The rows of D fall into several groups, which share some directions, and each row is roughly a mix of its group's hidden directions.
D:
-17	-3	0	17	18	3	8	-12	14	-61
-18	-8	10	-18	7	-25	4	-58	5	-13
-29	9	37	18	18	3	-26	-30	23	-3
15	5	-21	-10	26	22	27	14	-37	29
-3	-3	-1	-35	-49	-8	-29	0	-23	0
-32	1	27	-9	0	37	-20	-26	-17	-24
-47	-17	13	17	-23	6	-10	-16	-26	24
-2	48	-11	14	-5	25	-15	30	-12	22
-1	-2	-14	-12	50	-4	-37	20	-11	-18
19	-48	-21	30	25	13	3	-3	2	-15
14	22	-8	43	5	29	18	-16	-31	-1
-22	26	55	-6	-14	-10	-11	-21	-4	-2
9	-41	35	-17	-14	27	22	7	19	2
-15	13	21	14	-47	12	9	13	6	36
-22	16	-19	2	-43	-21	3	-1	16	-37
-39	9	34	-39	-7	15	-5	10	16	12
29	26	-24	15	-2	46	-1	13	-10	-18
2	11	-23	-3	-1	52	-1	-9	-34	22
-37	2	-25	10	0	-47	-19	2	-11	-15
-5	28	-7	20	44	24	18	10	-22	19
-17	32	4	-17	11	16	44	29	11	14
7	3	-18	43	30	12	-41	-7	0	7
53	21	1	-3	23	25	8	18	9	11
19	-4	-12	-13	27	-24	16	-15	20	47
-22	31	26	-10	19	-6	43	-8	10	-22
-14	-34	-5	-4	6	3	-2	16	7	58
-34	18	35	-37	-13	-10	-14	15	9	-14
-1	13	41	6	-20	13	-5	19	-45	14
21	-13	-36	24	-17	13	-40	9	14	16
-1	7	-38	-47	-4	-28	11	-5	3	-21
6	31	-14	20	-16	47	-7	28	-15	5
6	-28	19	25	-21	5	-27	37	14	22
-24	24	10	-20	0	6	-14	32	45	-10
-1	-9	-21	9	-17	4	-4	59	3	-25
7	-23	-4	-38	-30	21	-25	-30	10	8
-4	16	-21	12	-32	-17	-2	32	22	-37
-17	11	41	-20	-3	10	32	-8	-34	14
-16	40	-17	34	-29	10	-9	-6	-20	17
20	0	-22	54	9	-4	4	7	-29	14
1	1	1	17	-7	-52	1	27	7	35
-20	1	3	-43	-34	18	-33	3	-12	10
-27	-8	10	-19	40	-14	-19	-36	-17	10
-7	-24	-24	3	38	-25	-22	24	-20	-16
18	-33	-19	29	-11	1	6	-13	-23	40
-1	-11	-35	29	-16	15	-15	16	34	-27
-34	6	8	-18	-8	39	-15	7	-18	-36
-34	-22	3	-33	1	-25	-5	10	18	-35
-19	-17	14	35	7	-25	-38	6	29	5
27	-41	8	28	15	11	5	7	-34	14
-24	-36	14	-30	-3	4	6	-25	12	-36
18	11	-16	17	4	58	-6	3	-23	-11
21	-1	-13	-31	-2	33	-1	-14	-46	6
-16	-18	1	-40	27	12	5	-28	-26	-23
5	-35	-14	9	31	-28	29	-13	-22	15
-8	3	2	-5	15	40	-9	7	-25	49
36	-26	-17	12	5	-7	9	46	7	-19
-5	43	31	30	-1	6	8	5	-28	-19
12	20	-19	56	-7	-7	-12	9	22	-14
19	5	-22	11	7	38	-22	4	-35	28
14	-4	6	0	-27	39	21	-40	6	-23
-11	-4	-14	21	-26	-43	-1	41	6	7
13	1	-50	9	6	-7	7	10	44	12
24	-10	-40	26	29	-9	30	10	12	-9
27	-37	-51	-12	1	-11	0	-6	-2	3
-42	22	13	-27	-18	33	-7	-17	5	-15
17	27	0	37	20	-15	32	20	16	19
-13	16	-5	-18	-39	-28	-18	19	33	-16
-1	-23	12	7	-26	-48	4	35	1	-12
-6	7	3	-53	30	25	2	-19	-15	-8
36	21	7	-23	19	41	5	21	16	-6
-16	-21	38	22	-21	4	-35	6	22	-14
21	9	-42	36	1	-17	-8	26	-15	-14
-18	-4	18	-28	-43	5	-40	7	-1	11
-13	-25	31	-2	20	6	-20	-41	26	11
-34	10	-15	4	4	-55	-19	11	-5	6
-9	5	-34	-4	24	-6	17	-11	37	-37
-2	-6	-24	5	47	27	-6	-14	-4	35
-31	23	49	6	-5	19	8	-1	-6	25
-2	-33	-3	3	9	39	-20	-41	-15	0
-15	15	37	-18	-13	8	-42	24	-11	-14
-13	35	27	-15	-5	14	-5	17	9	46
16	7	-28	34	-21	12	11	32	1	33
10	-1	18	25	30	32	11	-14	-21	36
-28	0	43	-10	-1	-18	15	36	-19	13
-20	-19	-11	-32	44	5	12	10	8	31
-26	0	28	-3	26	-22	32	-30	17	-14
31	-23	-29	41	-12	-15	-7	6	-24	10
21	-40	-10	30	-3	-14	-18	-10	37	10
-38	-17	35	-32	-5	11	-4	24	13	15
-15	43	-38	17	-13	-18	-15	5	-7	-22
7	-22	-4	-9	0	-33	-41	6	10	-39
3	23	6	-36	5	-3	20	10	-44	27
-1	-9	-13	31	-1	-27	41	-15	35	5
-9	-10	-11	8	-30	13	-38	8	44	13
7	7	0	-18	11	37	-29	-45	-16	-5
Here is one row of each group, with its name. Which group are the others in?
3	11	-43	15	-10	-10	-6	8	-4	-50 => E
-13	15	-41	-19	2	23	14	20	-15	-36 => X
2	-28	-1	43	13	-45	11	-10	-2	1 => L

14	-25	8	49	7	21	-4	33	1	12 => X
24	-14	-46	11	-22	6	-23	11	29	8 => L
-15	-11	49	4	-3	-28	-12	-15	11	-32 => X
-15	22	-34	-41	-4	-18	5	-10	27	-19 => X
-17	-29	2	-25	-5	27	2	-1	7	-50 => E
18	-40	-33	12	23	-7	-5	-31	-9	16 => L
9	0	-18	9	-32	19	-30	-31	10	35 => X
-30	-22	39	-13	9	-22	11	-33	12	6 => L
-33	-31	16	-39	13	-20	-5	1	16	-22 => E
